In the rows, 128 means zero.
Where one turn sends some rows of the set: a few examples, then the rows asked
Rasop: [129 111 141  83 120 161 123 150 122 112 153 123 106 106 137 155]
salov: [157 124 153 132 147 123 107 184 134 113 140 109 143 127 111 114]
ralok: [146 131 102 142 146 147 156 115 149 101 121  78  90 139 126 109]
menop: [156 137 112 142 138 151 159 112 154 105 115  83  86 134 127 106]
vemer: [139 113 140  85 117 164 124 153 126 110 151 127 107 105 133 151]
Gako: [144 123 135 117 113 115 107  94 147 150 131 114  76 118 129 111]
sote: [151 135 101 140 139 141 152 109 152 102 113  89  89 129 129 105]
lizi: [149 135 103 140 139 141 150 108 154 103 113  86  87 128 130 105]
lis: [154 129 131  92 110 138 100 183 140 128 163  83  81 115 107 113]
zesu: [122 109 100 113 136 107  98 110 126 125 146 104  88 125 123 117]
per: [142 115 150  86 114 165 127 151 129 114 148 127 103 104 133 150]
Kesor: [154 117 150 123 160 135 126 176 141 122 140 107 146 109  96 139]
Bog: [153 133 146  90 101 136 108 170 147 146 160  82  77 112 116 112]
Togez: [145 133 112 140 142 145 159 107 151 110 119  78  89 137 128 108]
Keze: [167 131 181 129 131 124 118 168 150 136 133 112 131 121 121 111]
Sif: [163 126 173 122 146 137 132 165 153 135 132 110 138 106 101 133]
fibor: [182 132 126 124 107 132  98 124 148 122 125 130  80 119 110 102]
Saz: [158 118  91 122 132 125  87 139 126 100 139 120  91 128 104 109]
lenek: [133 125 141  89 109 129 109 162 141 147 165  73  81 113 119 118]
kikod: [155 135 104 142 141 151 153 119 150  99 120  81  90 137 123 106]
puna: [129 111 155 117 166 122 130 159 139 135 141  95 146 111 106 144]
zedim: [134 113 145  82 115 161 126 144 126 120 149 125 103 104 136 154]
peb: [150 135 101 137 139 142 151 111 152 101 115  89  89 130 129 106]
Rof: [142 120 176 118 151 126 138 149 151 151 139 101 140 105 111 140]
nipot: [133 122 179 123 142 110 122 147 143 153 140  94 133 120 134 120]
nube: [150 134 101 139 140 142 150 106 153 101 112  88  87 129 130 108]
zub: [133 121 126  90 118 128 102 176 133 133 168  76  84 116 115 119]
dife: [124 111 150 125 159 108 112 166 128 128 148  91 142 128 125 121]

Keze moves to nipot
Togez moves to ralok
nube moves to peb
Now these:
Sif moves to Rof
vemer moves to per
zesu moves to Saz
lenek moves to zub

Where one turn sends some rows of the set: a few examples, then the rows asked
Pode: [130 167 154 131 129 154 119 109 116 131 147 135 130 151 136 152 124 150
 139 136 124 109 141 151 107 118 155 116 119 171 139 132 113]
nuno: [165 142 143 136 137 159  82 145 122 139 162 136 121 128 116 128 129 107
 125 163 127 134 122 168 124 136 143 107 119 116 110 141 129]
mog: [147 173 150 125  93 124 160 104 124 102 129 123  95 142 117 125 109 111
 113 130 121 102 162 115 123 145 126 116 128 149 123 140 122]
sakar: [140 133 128 128 148 134 161 149 141  95 126 136 151 106 114 117 136 150
 170 164 122 136 127 120 111 151 128 121 150  99 116 123 135]
Pev: [141 129 158 111 142 128 118 160 155 155 118 113 119 136 132 100 131 140
 142 172 114  96  96 132 127 135 105 160 134  87 129 132 129]
Belel: [112 114 117 104 139 101 104 111 128 122 120 149 136 134 116 110 135 112
 158 147  95 144 118 112  99 116 167 152 131 140 132 116 156]
pon: [146 132 147 126 151 134 111 154 145 150 117 121 118 130 107 108 148 148
 143 173 130 106  90 146 134 160 122 160 120 103 128 138 107]
pib: [113 159 103 125 119 123 142 117 157 148 129 103 114 151 138  89 130 144
  86 138 124 129 157 109 121 143 142 138 154 136 111 131 104]
doloz: [149 148 164 127 123 132 173  93 106 112 140 138 104 155 114 126 112 116
 107 120 109 106 154 126 137 147 134 115 125 153 133 142 125]
durod: [118 141 111 120 115 114 148 118 150 130 143 106 107 173 113 103 120 143
  73 144 123 127 147 104 111 139 131 128 149 121 120 143 105]
Peku: [123 151 108 126 112 115 135 107 152 130 129  97 122 162 125  87 112 123
  81 143 118 134 174 111 115 128 128 125 153 128 111 129 123]
suvit: [148 135 160 141 136 145 107 150 155 153 111 111 136 139 127  96 143 145
 123 168 115 105 105 152 127 145 112 162 122 111 116 131 110]
rore: [142  80 163 109 161 115 139 110 135 168 119 106 116 139 135 136 131 120
 140 145 138 142 115 139 137 140 105 158 124 105 149 134 115]
las: [141 146 136 119 110 132 170  99 124 124 132 125  91 133 111 135 118 105
  99 130 125 110 159 129 122 152 131 102 117 146 137 155 120]
Mef: [174 145 142 146 137 164  85 139 128 137 146 127 128 126 108 119 120 121
 130 153 121 128 126 163 151 135 150 129 132 104 101 118 141]
zavo: [130 122 124 140 108  88 149 136 123 109 123 137 131 142 136 113  92 133
 133 133  90  95  97 100 146 161 121 121 122 138 122 134 132]
defi: [ 97 111 112 113 139 100 101 108 122 128 112 144 147 137 127  97 143 114
 147 149  91 154 119 122  98 132 141 135 131 140 118 123 164]
til: [119  97 144 112 167 132 103 122 124 134 127  91 125 178 177 127 136 117
 151 127 123 140 143  92 140 135 115 127 118 125 146 139 127]
furo: [142 114 147  95 155 128 128 129 116 101 113 119 135 138 129 127 154 115
 136  98  97 110 120  92 130 111 133 133  95 115 108 151 151]
reki: [132 150 109 123 125 116 142 112 161 122 143  96 125 155 118 107 107 150
  79 140 120 129 156 114 112 152 135 109 144 130 105 140  96]
gumav: [130 142 106 153 135 137  97 155 106 101 105 121 136 122 110 148 148 128
 116 112 145 137 111 125 135 130 143 115 135 116  99 130 145]
Meli: [141  94 158  89 140 106 131 115 113 171 108 114 109 136 155 127 120 109
 125 137 133 135 124 121 146 135 105 163 129 105 150 126 124]
Kom: [ 93 108 126 103 147 139  93 121 120 130 129 104 134 174 170 133 138 111
 154 128 137 131 141  94 133 125 126 130 109 109 137 130 113]
goded: [129 143 113 110 136  85 139 103  85 123 122 130 164 138 136 143 105 129
 129 114 123 138 105 161 124 141 134 117 160 129 142 129 129]
vot: [111 104 150 118 145 141 102 118 130 143 119 104 131 173 192 136 137 119
 151 120 142 120 147 103 134 128 128 148 135 128 138 124 122]
mita: [147 157 169 136 119 124 165 109 112 107 128 123 116 137 104 119 109 115
 108 126 123 114 148 128 126 149 139 104 106 155 126 150 107]
paga: [140 171 150 110 117 134 118 115 108 125 153 143 135 139 119 156 109 133
 138 140 145  94 136 149 110 113 158 114 133 153 131 124 114]
tezaf: [155  94 173 104 133 115 132 115 130 150 108 109 112 135 145 130 132  86
 134 152 139 130 118 141 124 151 103 152 129 103 155 145 119]
rivud: [103 110 117  93 151 134  93 106 118 133 116 110 122 171 171 136 134 123
 148 118 123 122 155  92 139 145 121 131 128 119 141 132 127]
Dup: [160 114 155 101 138 106 160 142 128 133 128 101 145 120 127 136 130 149
 102 138 131 166 106 109 110  99 136 132 129 111 119 119 127]
fise: [153 104 165 100 140 114 140 104 120 156 115 101 123 125 156 138 114 103
 147 129 139 140 121 132 141 134 115 166 120 100 145 135 108]
teba: [111 136 108 120 151 128 120 112 133 130 157 140 114 146 151  79 131  96
 138 149 111 164 157  97 129 156 143 137 149 110 108 123 115]
sug: [145 134 153 114 122 131 119 154 157 144 106  93 132 130 114 105 128 139
 140 176 116 102  99 141 136 151 114 149 119  96 140 127 113]
siz: [132 135 104 163 133 140 110 138  95  88 110 116 140 140 119 150 138 143
 127 120 148 147 124 126 145 138 131 111 127 107 116 121 147]
febu: [147 110 153 109 141  97 152 134 133 138 128 100 124 108 141 156 131 150
 114 142 123 160  86 109 101 115 125 134 126 123 125 123 139]
Nokip: [141 158 128 106 144  94 139 117  98 115 116 141 167 129 151 145 114 119
 123 117 123 133 104 148 115 130 145 103 160 145 133 120 132]
nimuz: [132 115 134 139  98 100 160 137 136 106 111 144 141 141 136 131  98 129
 131 127 106 100 115  99 131 153 112 106 132 147 111 133 139]
lata: [110 117 115 116 144 123 107 126 124 136 145 120 129 151 153  76 121  94
 145 144 108 160 173  98 125 145 141 129 160 130 115 146 125]
Badi: [135 131 122 138 162 128 156 143 153 108 110 139 141  90 108 123 143 140
 153 167 116 113 118 124 110 144 129 131 137 105 121 118 144]
zopa: [157 160 141 128 143 155  84 140 119 137 152 137 120 129 112 136 137 124
 122 151 140 121 108 164 146 133 143 114 114 110 102 108 127]
radib: [114 124  99 118 138 126 109 113 128 130 145 136 119 139 143  95 115 113
 137 151 118 164 174  95 132 169 151 119 154 135 114 122 113]
tak: [133 158 151 111 124 148  99 124 103 120 150 125 136 162 113 149 119 140
 140 143 125 110 129 154 111 122 168 108 141 158 148 136 129]
Pepi: [112 125 109 107 139 134 108 130 132 138 151 126 116 141 163  88 134  76
 133 150 126 147 160 100 136 158 145 107 154 118 120 130 127]
toget: [141 100 133 114 164 120 122 129 105 122 121 123 143 133 158 130 144 122
 136 105 104 109 116  96 123 117 130 129  95 121 104 165 155]
Soror: [157 142 161 153 146 154  84 148 128 135 146 133 112 133 115 121 128 111
 135 161 138 132 115 153 136 116 143 128 118  97 108 117 149]
tenu: [165 127  92 144 129  92 117 105 159 113 112 123 113 154 139 128 110 133
 102 135 115 153 121 108 105 138 127 137 148 113 100 137 159]
dogun: [157 117  95 136 132  97 104 106 166 117 143 119 108 155 134 136 105 127
 109 128 100 138 107 110 119 128 136 138 140 103 101 121 160]
Patin: [129 167 167 125 140 143 109 117 113 117 141 125 140 152 110 148 121 131
 145 137 137 112 127 167  95 109 159 117 129 140 138 144 124]

siz moves to sakar
las moves to Pode
mita moves to Patin
Now these:
lata moves to Peku
sug moves to fise
nimuz moves to Nokip

